In the data rows, zero lies at 4.5, halfway between 4 and 5.
Here are some numbered points:
ndarray[5 7 5 5 6 8 6 6 5 4 7 7] 0
ndarray[6 5 5 3 5 7 4 5 5 5 4 7] 1
ndarray[4 3 9 9 0 4 3 6 5 3 3 4] 2
ndarray[4 3 9 7 2 3 4 2 7 3 3 5] 3
ndarray[5 5 4 6 6 5 5 6 5 3 5 6] 4
ndarray[5 7 5 5 5 4 3 4 6 3 6 6] 5
ndarray[5 7 4 7 6 7 6 8 4 5 8 7] 6
ndarray[6 5 6 3 4 5 3 3 5 6 5 6] 7
ndarray[4 6 4 5 7 4 4 5 5 4 7 6] 8
ndarray[6 3 7 1 6 4 2 3 6 2 3 9] 9
ndarray[4 4 3 4 4 6 6 5 4 4 3 5] 10
ndarray[5 2 5 4 3 4 5 3 4 5 3 4] 11
ndarray[4 4 5 4 5 2 6 0 5 5 2 2] 12
ndarray[4 6 5 6 5 4 5 3 5 4 6 4] 13
ndarray[4 5 4 5 4 3 5 3 5 4 2 3] 14
ndarray[6 1 6 5 3 5 5 6 4 4 3 5] 15
ndarray[5 4 6 3 5 4 3 3 6 1 5 6] 16
ndarray[5 5 5 6 4 3 4 3 5 5 6 4] 17
ndarray[5 0 7 7 0 1 6 2 3 8 3 0] 18
ndarray[5 5 6 8 3 3 4 6 4 5 8 2] 19
ndarray[5 6 3 3 5 5 4 4 4 5 4 4] 20
ndarray[4 4 7 7 3 1 4 1 5 6 6 2] 21
ndarray[3 4 2 1 4 5 6 1 5 3 0 2] 22
ndarray[6 7 6 3 4 3 2 1 5 4 7 5] 23
ndarray[3 3 1 2 4 4 7 2 2 9 2 0] 24
ndarray[4 7 3 6 6 3 4 4 5 4 7 4] 25
ndarray[4 1 4 3 3 3 5 1 5 3 0 2] 26
ndarray[4 4 2 3 6 4 5 4 4 4 4 4] 27
ndarray[4 6 8 7 5 4 3 6 5 5 7 6] 28
ndarray[5 5 2 4 6 6 5 7 3 6 6 4] 29
ndarray[4 0 5 4 2 5 6 2 4 7 0 2] 30
ndarray[3 4 7 5 3 3 3 4 4 7 4 4] 31
ndarray[5 3 9 6 1 3 3 2 6 4 2 6] 32
ndarray[4 4 3 2 6 4 5 4 4 5 3 4] 33
ndarray[5 4 4 4 4 7 4 8 4 5 3 6] 34
ndarray[3 6 3 4 7 4 3 5 5 4 6 5] 35
ndarray[3 4 4 5 3 4 5 3 5 3 1 3] 36
ndarray[2 5 4 7 6 3 5 4 5 5 5 2] 37
ndarray[5 6 4 8 6 5 5 9 4 3 9 7] 38
ndarray[5 6 2 5 6 6 6 7 4 3 7 5] 39
ndarray[5 4 4 4 4 5 5 5 4 6 5 3] 40
ndarray[5 4 5 6 4 5 5 5 4 3 5 5] 41
ndarray[6 7 2 4 9 3 4 5 5 3 9 9] 42
ndarray[6 5 7 8 1 3 5 7 5 5 6 4] 43
ndarray[4 6 5 5 3 4 4 3 5 5 6 4] 44
ndarray[5 5 4 5 5 5 5 5 4 4 6 4] 45
ndarray[6 7 9 7 1 4 2 4 6 5 6 8] 46
ndarray[4 5 4 5 4 4 4 7 4 4 6 4] 47
ndarray[4 6 8 8 4 4 4 6 6 3 7 7] 48
ndarray[7 4 9 6 0 4 3 5 6 0 4 7] 49
ndarray[5 5 4 2 6 3 4 4 5 4 6 6] 50
ndarray[4 5 5 7 4 6 5 6 6 3 7 7] 51
ndarray[5 4 5 4 4 5 5 4 5 6 3 4] 52
ndarray[7 6 8 7 4 6 2 9 5 4 9 9] 53
ndarray[4 8 0 1 9 7 4 7 4 3 5 8] 54
ndarray[4 5 3 3 5 6 4 6 4 3 4 6] 55
ndarray[5 7 6 6 4 5 3 6 6 3 7 7] 56
ndarray[3 4 2 2 7 3 5 3 3 7 4 2] 57
ndarray[4 4 7 7 2 4 5 3 6 3 4 5] 58
ndarray[5 2 6 5 4 5 5 4 5 5 4 5] 59
ndarray[4 3 6 6 3 4 5 3 4 7 4 3] 60
ndarray[4 7 6 7 3 5 4 6 6 2 6 7] 61
ndarray[4 5 4 4 5 4 4 4 3 6 4 4] 62
ndarray[5 5 5 3 5 8 4 5 5 6 3 8] 63
ndarray[5 6 8 8 2 4 4 7 6 3 7 7] 64
ndarray[5 5 3 3 5 6 4 7 4 6 5 6] 65
ndarray[3 5 0 2 7 6 6 5 4 5 2 4] 66
ndarray[3 5 5 5 5 5 5 5 4 6 5 4] 67
ndarray[5 3 5 4 3 5 5 5 4 8 3 4] 68
ndarray[5 3 8 4 3 2 3 0 5 8 3 4] 69
ndarray[4 2 4 3 4 3 5 2 5 3 0 3] 70
ndarray[6 6 6 6 5 6 3 9 5 4 9 8] 71
ndarray[5 4 3 4 6 5 5 6 3 5 6 4] 72
ndarray[5 4 3 3 4 5 5 5 4 4 2 4] 73
ndarray[4 6 5 4 6 7 4 5 4 6 5 7] 74
ndarray[5 7 2 2 6 2 4 2 4 5 6 1] 75
ndarray[6 8 5 2 5 6 2 6 4 5 8 7] 76
ndarray[4 7 1 3 7 3 5 5 3 5 6 1] 77
ndarray[5 6 5 4 5 5 4 5 5 4 4 6] 78
ndarray[4 4 7 3 4 5 3 2 5 7 2 5] 79
ndarray[4 9 9 9 2 4 1 7 8 1 9 9] 80
ndarray[4 5 5 5 4 4 4 5 4 6 4 4] 81
ndarray[4 6 1 3 7 9 8 8 5 4 5 7] 82
ndarray[5 3 3 4 4 5 6 3 4 4 3 3] 83
ndarray[4 8 0 2 5 9 5 9 4 2 5 6] 84
ndarray[5 5 6 2 4 6 3 4 5 4 2 6] 85
ndarray[5 4 6 7 4 4 5 5 4 3 6 4] 86
ndarray[5 5 4 4 4 5 4 5 4 7 6 5] 87
ndarray[4 5 4 6 5 4 5 4 4 4 5 4] 88
ndarray[7 5 7 2 3 4 2 2 5 6 6 7] 89
ndarray[5 2 5 5 3 3 5 2 5 3 3 4] 90
ndarray[4 4 5 4 3 5 5 5 4 7 3 4] 91
ndarray[6 1 5 4 1 5 5 3 4 5 1 3] 92
ndarray[3 3 0 0 9 5 5 1 3 6 0 2] 93
ndarray[6 7 5 4 4 3 4 2 5 3 7 5] 94
ndarray[5 4 4 3 4 5 4 5 4 4 5 5] 95
ndarray[3 4 4 6 5 5 5 5 4 5 4 2] 96
ndarray[5 7 5 6 5 6 4 6 5 3 8 7] 97
ndarray[7 1 7 6 1 3 4 4 3 8 7 1] 98
ndarray[6 1 4 4 3 6 5 5 3 4 2 4] 99
ndarray[5 2 5 4 3 3 5 2 5 3 2 4] 100
ndarray[4 7 5 5 6 7 4 6 4 5 6 7] 101
ndarray[5 5 5 6 4 6 5 8 4 3 7 6] 102
ndarray[3 7 5 8 5 3 4 6 5 4 8 4] 103
ndarray[3 4 4 5 4 3 5 3 6 3 2 3] 104
ndarray[5 2 8 7 1 0 5 0 4 5 6 1] 105
ndarray[5 4 4 4 5 5 5 6 4 6 6 4] 106
ndarray[4 5 1 4 6 6 5 7 4 3 3 5] 107
ndarray[5 7 7 5 3 5 3 5 6 4 6 7] 108
ndarray[4 5 3 4 5 5 5 4 5 3 3 5] 109
ndarray[6 4 6 3 5 5 3 5 5 2 4 7] 110
ndarray[5 2 6 4 5 5 4 4 4 6 5 5] 111
ndarray[5 4 6 7 3 5 4 8 5 4 5 7] 112
ndarray[3 4 5 4 5 6 5 5 4 8 4 5] 113
ndarray[4 4 4 5 4 3 5 3 4 4 2 3] 114
ndarray[5 4 5 3 5 6 5 2 5 5 3 6] 115
ndarray[4 4 3 5 5 4 6 3 4 5 3 3] 116
ndarray[5 5 0 0 9 4 6 8 3 4 6 2] 117
ndarray[4 5 3 4 4 6 4 7 4 4 4 4] 118
ndarray[4 6 5 6 4 5 5 5 5 3 6 5] 119
ndarray[4 4 3 3 6 4 6 3 4 4 3 4] 120
ndarray[5 5 4 5 4 4 5 5 4 4 6 4] 121
ndarray[3 4 3 3 5 4 4 4 3 5 4 2] 122
ndarray[4 4 5 4 5 4 4 4 4 6 4 4] 123
ndarray[3 3 3 6 5 4 5 3 3 7 3 1] 124
ndarray[6 2 7 6 2 3 4 3 4 7 4 2] 125
ndarray[6 5 3 4 6 7 6 6 4 3 5 5] 126
ndarray[3 5 3 2 4 5 5 2 5 3 0 3] 127
ndarray[4 1 5 0 5 5 3 7 2 8 3 4] 128
ndarray[4 2 1 2 6 7 6 7 3 4 0 6] 129
ndarray[2 5 9 9 5 3 2 3 6 7 8 6] 130
ndarray[5 7 6 6 3 4 4 5 6 4 6 6] 131
ndarray[5 4 6 5 2 5 4 5 4 7 3 5] 132
ndarray[4 3 3 4 5 5 5 6 4 4 3 5] 133
ndarray[6 0 5 2 2 3 6 0 4 4 0 3] 134
ndarray[5 3 2 3 5 5 5 4 4 4 2 3] 135
ndarray[4 4 4 4 4 4 5 4 3 7 4 3] 136
New points follow, each followed by the numbers of its two nearest points above by angle, nearest first.
ndarray[5 7 6 5 5 4 4 3 6 5 6 6] 5 131
ndarray[7 8 6 2 6 4 2 1 4 4 7 5] 23 94
ndarray[5 3 3 4 4 8 5 8 4 3 3 6] 34 133
ndarray[5 4 7 6 1 4 3 5 5 2 4 5] 49 2
ndarray[5 4 4 4 5 5 5 3 5 5 3 6] 115 63
ndarray[3 5 3 5 4 5 5 5 5 2 4 4] 109 107
ndarray[4 6 2 4 4 6 5 6 4 3 5 5] 84 107
ndarray[5 4 7 5 4 3 3 5 4 4 6 5] 28 64
ndarray[5 5 7 7 2 4 4 7 5 6 6 5] 43 64
ndarray[4 3 7 3 4 4 3 1 5 8 1 5] 79 69
ndarray[5 7 3 3 6 4 4 3 4 5 7 4] 75 77
ndarray[5 3 4 1 5 6 3 5 3 7 2 4] 128 33
ndarray[5 4 5 4 5 5 5 2 6 5 3 7] 115 9
ndarray[5 3 9 9 0 2 3 5 6 2 3 4] 2 58
ndarray[4 6 3 4 4 4 4 4 5 2 4 4] 109 127
ndarray[3 9 0 3 9 5 3 7 4 6 9 6] 35 8
ndarray[5 4 5 3 4 5 3 6 5 2 4 7] 110 9
ndarray[5 3 7 5 2 3 4 4 5 5 3 5] 32 3
ndarray[5 4 5 4 6 3 5 3 5 4 6 5] 50 94
ndarray[6 2 6 4 5 5 4 4 4 5 4 5] 111 59
ndarray[3 5 5 6 5 4 4 6 5 5 6 4] 103 28
ndarray[5 6 4 2 6 5 4 3 4 6 5 4] 20 75
ndarray[6 3 4 4 5 5 5 5 4 4 3 4] 99 135
ndarray[5 4 3 3 4 8 4 8 4 4 3 6] 34 118
ndarray[4 2 8 9 0 3 5 6 6 0 2 3] 2 58
ndarray[4 7 1 3 5 7 4 8 4 3 6 6] 84 55
ndarray[5 3 4 3 5 6 5 5 4 4 3 6] 129 133
ndarray[3 6 9 7 4 3 3 2 7 6 6 5] 130 21
ndarray[4 4 3 3 5 3 5 1 4 5 3 2] 12 116
ndarray[5 2 3 4 5 5 4 6 4 3 3 5] 133 129
ndarray[6 4 6 7 4 5 5 5 4 2 5 5] 41 86
ndarray[6 0 3 3 4 7 5 7 3 3 3 4] 99 133
ndarray[4 4 4 6 3 5 6 4 5 3 3 4] 36 104
ndarray[7 1 8 5 2 4 2 6 4 5 5 7] 15 49
ndarray[4 4 5 6 3 5 6 4 4 7 4 4] 60 91
ndarray[4 3 3 2 5 5 4 6 4 6 3 4] 128 129
ndarray[4 5 5 5 4 5 4 6 4 7 4 4] 81 91
ndarray[5 3 5 4 6 1 3 2 5 7 6 5] 69 123
ndarray[5 7 4 6 6 8 5 8 4 5 8 7] 6 0
ndarray[4 5 4 5 6 5 4 5 4 5 7 5] 8 6
ndarray[6 5 6 4 4 5 3 5 5 3 5 7] 110 108
ndarray[3 5 2 2 7 7 5 5 4 6 4 4] 66 93
ndarray[6 4 7 6 2 5 4 6 5 2 4 6] 49 2
ndarray[5 2 4 1 4 6 3 5 3 6 3 3] 128 99
ndarray[6 6 5 3 4 5 2 6 5 1 4 7] 110 78
ndarray[4 3 6 8 3 4 6 6 4 4 6 3] 86 19
ndarray[3 7 3 5 6 4 5 5 4 6 5 4] 77 25
ndarray[4 4 6 6 5 4 4 4 5 7 5 5] 130 31
ndarray[2 8 5 8 6 3 4 7 5 4 9 4] 103 25
ndarray[6 4 6 4 4 3 4 2 5 5 4 4] 69 105
ndarray[5 5 5 4 6 6 5 5 4 5 5 6] 74 101
ndarray[3 3 5 5 5 3 5 4 4 7 3 2] 124 123
ndarray[5 4 5 6 4 4 6 5 4 4 5 3] 86 19
ndarray[4 7 2 4 6 5 5 5 4 5 7 3] 77 29
ndarray[6 2 6 4 6 1 3 1 5 6 6 5] 69 21
ndarray[6 0 7 6 0 1 6 1 3 8 3 0] 18 125
ndarray[6 5 7 5 2 5 3 6 5 2 5 7] 49 64
ndarray[6 4 6 4 4 4 4 4 4 5 7 5] 89 23
ndarray[3 8 1 5 6 4 6 5 4 6 6 3] 77 25
ndarray[5 6 3 3 5 4 4 3 4 5 5 3] 75 20
ndarray[5 4 5 3 5 5 4 5 4 3 5 7] 110 9
ndarray[4 6 5 5 5 3 5 3 5 5 6 4] 13 17
ndarray[4 4 4 5 4 3 5 3 4 4 2 2] 114 14
ndarray[3 5 2 4 5 4 6 2 4 5 3 2] 116 24
ndarray[5 4 4 3 5 4 4 4 4 5 5 5] 50 95
ndarray[6 3 8 6 1 4 3 4 6 2 4 6] 49 32
ndarray[3 6 3 3 7 4 4 5 5 4 5 5] 35 54
ndarray[3 5 4 5 6 3 5 3 5 5 5 2] 37 75
ndarray[6 4 4 3 6 3 4 3 5 4 6 5] 50 42
ndarray[5 2 4 4 5 5 5 8 5 1 4 6] 133 55
ndarray[4 5 2 5 7 4 5 5 4 4 6 3] 77 117
ndarray[4 3 5 5 3 3 5 3 4 6 4 3] 18 60
ndarray[4 5 3 2 4 5 6 3 3 7 3 2] 24 136
ndarray[5 6 5 5 4 4 4 3 5 3 7 4] 94 13
ndarray[4 5 7 6 4 5 3 7 4 7 6 6] 28 53
ndarray[5 4 4 4 4 5 4 6 4 4 3 5] 34 133
ndarray[5 4 3 3 4 7 5 7 4 4 3 6] 34 129
ndarray[3 3 5 4 5 5 4 6 3 7 3 3] 128 123
ndarray[2 7 6 6 8 2 4 0 6 4 6 4] 13 25
ndarray[4 9 6 7 4 4 3 5 6 6 7 6] 131 28
ndarray[4 5 5 7 3 3 5 3 6 2 5 5] 58 3
ndarray[5 4 6 4 4 3 4 2 5 7 3 5] 69 79
ndarray[4 5 4 5 4 3 5 3 5 4 3 3] 14 114
ndarray[5 3 6 7 2 3 4 5 5 4 3 5] 2 32
